128 stands for zero in the data rows.
Here is a table of points, one per row:
[171 122 123 117 142 147 116  81 109 107 161 163 172 194 171 139 113  53
 138  62 113 154 110  71  97 153 155 136 161 133 129 195  75 133 116 145
  99  96 113 126 161 136 115  97  86  90  74 170 121 104 138 155 197 131
 180  72 101 167 131  97 111 151  94 143]
[ 83 171  81 136 148 149 255 148 119 172 200  43 164 152 110 175 208 111
  75  75 199 103  94 180 141 165 117  89 112  74 147  80 191 138 162 191
  69 124 128  91 154 186 241 172 147 134 169 187  93 121 195  96 129 150
  67 100 105 163  36 150  16 134  74 152]
[110 130 193  73  73 119  89 102 127 104 126 202 180  88 148  99 129 176
 148 182 100 159  74 181 105 129 166 169  75 155  85  27 141 103 112  98
  55  61 108  87 134 143  32 118  99 103  70 150  54 139 145 118 143  87
 128 155 153 153  61 169 123 184 122 106]
[125 166 103  73 121 119 140 145  95 190 145 135  71 139  96 169 116  87
 175 176 171  98 128 134 115  52 245 149 108  92 189 154 106 127 141 114
 125 140 181 122 140 160  94  78 128 121 131 166 199 195 102 106 152  99
 118 133 129 191 160 151 112 116  79 138]
[150 145  88  54 118  78 174  73 165 115 104 175 122 101 105  99  88 181
 113 131  99 111 201 118  77 171 112 177 170 125  92 168  33  71 110 155
 179 116  81 123 156 128 158 128 106 102 123 100 101 114 209 107 103 201
 123  51 113 131 158 136 191 137 109 162]
[113  93 111 133 141  67 108 158 115 134 153 122 100 145 128 159 160  85
 121  80 185 101 130 101 129 165 154  72  97  46 174 109 130  95 136 137
 151 124 145 130  45 131 177 164 152  81 146 125 133 106 139 201 103 102
 163 112 114 117 141  56 135 187 112 135]
[103 162 106  89 135  92 159 168 110 113  84 198 217 123 135 155  95 150
 152 140 110 131 127 133 134 130 148 134 171 166  88 135 144 137 162 150
  62  84 204 117 134 171  87 133  96 140 105 107  96 111 104 152 119 162
 119  53  99 130 161 124 155  78 163 141]
[  9 130 216 158  98 118 138 192 115  88 164 189 221 130 174 129 151 156
 150 228  80 134  81 123 143  67 168 126  99 241 124  69  81 176 104 124
 167  46 137 141 129 137  96 102 120 114 158 101  42 100  81 111  97  56
 177 163 191 152  52 135 135 144 138 159]
[149 137  80 117  82 152  92 102  85 162 137 115  41 111 129 147 176  85
 223 188 120  79 172 149 134  95 180 152  96 126 153 177 119  67 175 136
 134 139 130 200 109  97  94 124 136 115 100 173 102 113 126 111 159 177
  81 144 112  88 151  76 179 134 110  97]
[151 108  77 165 127 121 110  83  84 163  64 137 120 162  36 203 175 218
 106 118 101 146 147  44  80  66   0  88 109  84 193 133  81 178 132 113
  77 182 109 102 156 149 139 180  92 150  82 180 102 190   6 252 100  78
 161 209 142 153 187  92 173 182 110  55]
[ 60  93 236 155 129 108  96 105 191 180 104  90 116 151 119 107 101  85
  75 146 155 196  84  84 131  48 139 177 129 121 165 140 172 152 104  95
 159  71  95 157 111  96 163  94 111 181 150 157 156 131 151 149 197 101
  95 115 111 120 139 128 107 102 130 158]
[152 141 135 146 134  75  83 127 119  95 141 122 173 129  87 114 133 132
  43  83 159 186  76  99 185 115 119 166  48 121 137  99  85  99  89 129
  88 172  83 140 115 161 139 125 131 162 134  91  57 158  87 162 144 132
 149 136 119 180  67  86 106  93 148  37]
[165 148 147  75  44 174 105 107 170 193 136 103 139 165  75 153 150 113
 147 161  94 102 202  25 128 143 157  91 115 152 143 159 196 121 217 119
 168 144 176 175 159  71  75 157 138  83 101 170 170 134 156  87 177 122
 111 174 131 118 172 147 143  97  95 137]
[129  28 106 104 247 150  87  72 191 105  89  92  95  60 123 112  63 117
  86  52 119 137  55 114 172 199  46 156 207 120 147  91 152  88  89  74
 184 145 130 157 177 139  60 156 107 123 110 152 178 110  66 115 156 167
 130  88  97  25 123 100 180 101 145  91]
[124 131 194 189 138 149 144 155 176  93 146 164 171  95 145 116 136 156
 151 139 123 102 110 184 123 109 184 134 140 139 151 167 132 156  62  79
 131 120  82 140 194 150 140  74  38 169 163  47 100 137 218 125  57 157
 135 150 101 106 154 158 161 169 130 158]
[153  65 180 255 174 137  57 161  90 169 166 193 104 138 147  98 176 117
 179 166 142 128  99 180  71 112  79 142 129 103  90 130 112 205 156 179
 132  77 115  76  61 100 127 130  94 135 200  94 167 123 129  44 111 139
 145  80 129 200 107 129 162  34 143 207]
[ 99 111 124 121 217 148 136 143 155 103 120 142 110 119  78 189  64 196
  54  80 122 120  95 159 186 155  46 106 120 154 103  45 177  91  91  78
 181 140 121  46  66 146 183  96 136 197 132  87 148  87 103 104  79 200
  94 128 154  44 101 125 117 173 107 128]
[ 99 113 153 173 122 154  70 133 136 107 144 184 197 126  88  83 139  67
 185 170 109  93  88 193  82  90 135 153 206 131 118 145 123 207 117 116
 171 114 128  91  70 113 136  76 180 177 219  69 139 134 170 100 173 140
 168 133 109 126  47 155 154 100 115 159]
[ 73 147 104 155 194 125  64 179 128 134 130 208 108 118 176  88  84  94
 153 132 154  82  79 192 142 149 205 181 134  98  77 173 112 196 163 159
  88 147  67 116  72  82 138 160 106  89 250  91 196 125 165  93 107 130
 176 147  61  89  60 117 141  60 180 187]
[127 168 145 202  67  70 255 125  82 139 139  98 107 100  79 133 200 134
  78  15 152 177 123 125 153 176 133  60  37 143 102 151 161 109 118 156
  92  76 141 102 127 143 183 130 192 143 160 132  84 126 170 102  83 152
 112 125 185  92  44 110  69 138 144 151]
[137 122  76  82 115 212 111  89 118 179 106 143  87 133 132 123 116 110
 124 139  75  92 166 116 124  62 196 123 104 102  91 103 119 119 129 104
 205 111 115 152 184  66  75 112 183 185 115  96 109 132 111 118 117 122
  57 153  77 164 163 177 100 116 101  93]
[121 234 129  60 132  93 199 146 137 133 149 131 147 132 127 139 100 117
 171 123 155 181 136 192 162 125  85 127 130 158 136 118 185  61 202 152
 164 209 130  87 190 157 113 101 165  57 159  81 138  99 123 158 121  88
 141 131 129 118 114 104 140 112 133 123]
[112  79 147 134  88 176 117 128 153 103 106  83  85 101 174 105 162 168
 115 112 150 166 188  74 169 139 117  58 129 119 108 135 112 144  66 125
 176 144  91 161 144 136 159  76 139  63 125 170 114 142 123 142 158 107
 147 105 198 110 176  80 109 128 162 170]
[133 154 109 133 149 149  88 156 143 142 134 134  70  90 152  94 112  98
 159 116  47  85 164 113 100 185 186 144 206 156 107 156 102  67  83 118
 164 148 153 180 159  95 155  81 156 118 117 132 183 138 109 102 140  57
  30 147 117 128 181 158  91 116  78  55]
[224 138  88  93 108 164 173  51 151 143  94 124 156 105 168 137 133 138
  89 124 130  99 160  73  27 162 131 143 208 122 164 238  81 168 162 190
 129 139 125  78 107  94 127 118 148  49  22 173 143 110 135  80  82 131
 169 109 122 138 196  94  93  37 232 131]
[160 151 201 186  38 122  76 151 129  82  93  93 104 157 138 132 115 151
 179 232 100 112 255 158 146  94 168 135  97 130 105  83 121 134 129 121
 147 120 183 160 113 140 149 179 121 151  78 133 127 170 104 156 159 109
 169 163 147 144 143 189 120 132  59 148]
[193 128 109 116  87 108 222 147  54 103 163 131 120 130 100  82 120 170
  94  75 153 162 118  66 185 133 109 125 168 171 145  85 195  99  91 107
  86 170  99 147  89 143 195 176 112 148  65 140  82 137  68 146 138 114
 117  83 129 124 107 158  63 157 192 164]
[170  97  56  86 161 112 186 180 120 131  95 116  97 118 176 147 203 169
 102  63 192  98 100 110 135 173  45 132 128 154 159 154  82 110 101 122
  95 195 152  56 135 124 118 209 168 112  74 165 156 143 177 172 105 155
  81  68 189 116 138  60 106 189 139  68]
[162 151  83 197  66 129  90 186 116  95 118  72 140 163 149 107 112 195
 231 187 100 126 143 132 160  77 173 115  46  87  76  86 152 167 172 143
 111 123 196 166  93 102  55 138  82 119 188  93 192  76 170 189 142 124
  84 187 120 140 146 220 136 183 114  67]
[115 153 128  42 153 133 180  34 118 123  74  76 130 153 146  70  57  82
 126 118 123 172 149 161 149 210 117  95 117 147  89 189 183  58 127 176
  48 199 151 163 186  88 182 162 200 142 120 118 116 100 129  66 141  95
 148 125 151 143 200 137 127 130 200 116]
[ 97  52 141 147 222 118   0 142 166  67 182   0 105 140 156 162  78  59
  26 156 136 134 108 186  86 118   0 114 172  97 183  74 112 192 149  62
 131  88 100 178  97 186  64 123  97 213 128 118 170 163  59 151  80 182
 194 227 135  97 151 150 216 154 111 133]
There is one direction along which these points spread out most. Take the direction at right angles to it along which they spread out most. Go by this last direction. How many in every 100 of the points above lie lower along it than each point below? Round to a whole number. More than half of the points above lie lower than the first one.
[162 151  83 197  66 129  90 186 116  95 118  72 140 163 149 107 112 195
 231 187 100 126 143 132 160  77 173 115  46  87  76  86 152 167 172 143
 111 123 196 166  93 102  55 138  82 119 188  93 192  76 170 189 142 124
  84 187 120 140 146 220 136 183 114  67] 74
[103 162 106  89 135  92 159 168 110 113  84 198 217 123 135 155  95 150
 152 140 110 131 127 133 134 130 148 134 171 166  88 135 144 137 162 150
  62  84 204 117 134 171  87 133  96 140 105 107  96 111 104 152 119 162
 119  53  99 130 161 124 155  78 163 141] 58
[121 234 129  60 132  93 199 146 137 133 149 131 147 132 127 139 100 117
 171 123 155 181 136 192 162 125  85 127 130 158 136 118 185  61 202 152
 164 209 130  87 190 157 113 101 165  57 159  81 138  99 123 158 121  88
 141 131 129 118 114 104 140 112 133 123] 55
[ 73 147 104 155 194 125  64 179 128 134 130 208 108 118 176  88  84  94
 153 132 154  82  79 192 142 149 205 181 134  98  77 173 112 196 163 159
  88 147  67 116  72  82 138 160 106  89 250  91 196 125 165  93 107 130
 176 147  61  89  60 117 141  60 180 187] 32
[ 97  52 141 147 222 118   0 142 166  67 182   0 105 140 156 162  78  59
  26 156 136 134 108 186  86 118   0 114 172  97 183  74 112 192 149  62
 131  88 100 178  97 186  64 123  97 213 128 118 170 163  59 151  80 182
 194 227 135  97 151 150 216 154 111 133] 3
[112  79 147 134  88 176 117 128 153 103 106  83  85 101 174 105 162 168
 115 112 150 166 188  74 169 139 117  58 129 119 108 135 112 144  66 125
 176 144  91 161 144 136 159  76 139  63 125 170 114 142 123 142 158 107
 147 105 198 110 176  80 109 128 162 170] 61
[165 148 147  75  44 174 105 107 170 193 136 103 139 165  75 153 150 113
 147 161  94 102 202  25 128 143 157  91 115 152 143 159 196 121 217 119
 168 144 176 175 159  71  75 157 138  83 101 170 170 134 156  87 177 122
 111 174 131 118 172 147 143  97  95 137] 97
[137 122  76  82 115 212 111  89 118 179 106 143  87 133 132 123 116 110
 124 139  75  92 166 116 124  62 196 123 104 102  91 103 119 119 129 104
 205 111 115 152 184  66  75 112 183 185 115  96 109 132 111 118 117 122
  57 153  77 164 163 177 100 116 101  93] 81
[224 138  88  93 108 164 173  51 151 143  94 124 156 105 168 137 133 138
  89 124 130  99 160  73  27 162 131 143 208 122 164 238  81 168 162 190
 129 139 125  78 107  94 127 118 148  49  22 173 143 110 135  80  82 131
 169 109 122 138 196  94  93  37 232 131] 90
[150 145  88  54 118  78 174  73 165 115 104 175 122 101 105  99  88 181
 113 131  99 111 201 118  77 171 112 177 170 125  92 168  33  71 110 155
 179 116  81 123 156 128 158 128 106 102 123 100 101 114 209 107 103 201
 123  51 113 131 158 136 191 137 109 162] 68
[127 168 145 202  67  70 255 125  82 139 139  98 107 100  79 133 200 134
  78  15 152 177 123 125 153 176 133  60  37 143 102 151 161 109 118 156
  92  76 141 102 127 143 183 130 192 143 160 132  84 126 170 102  83 152
 112 125 185  92  44 110  69 138 144 151] 16
[  9 130 216 158  98 118 138 192 115  88 164 189 221 130 174 129 151 156
 150 228  80 134  81 123 143  67 168 126  99 241 124  69  81 176 104 124
 167  46 137 141 129 137  96 102 120 114 158 101  42 100  81 111  97  56
 177 163 191 152  52 135 135 144 138 159] 19
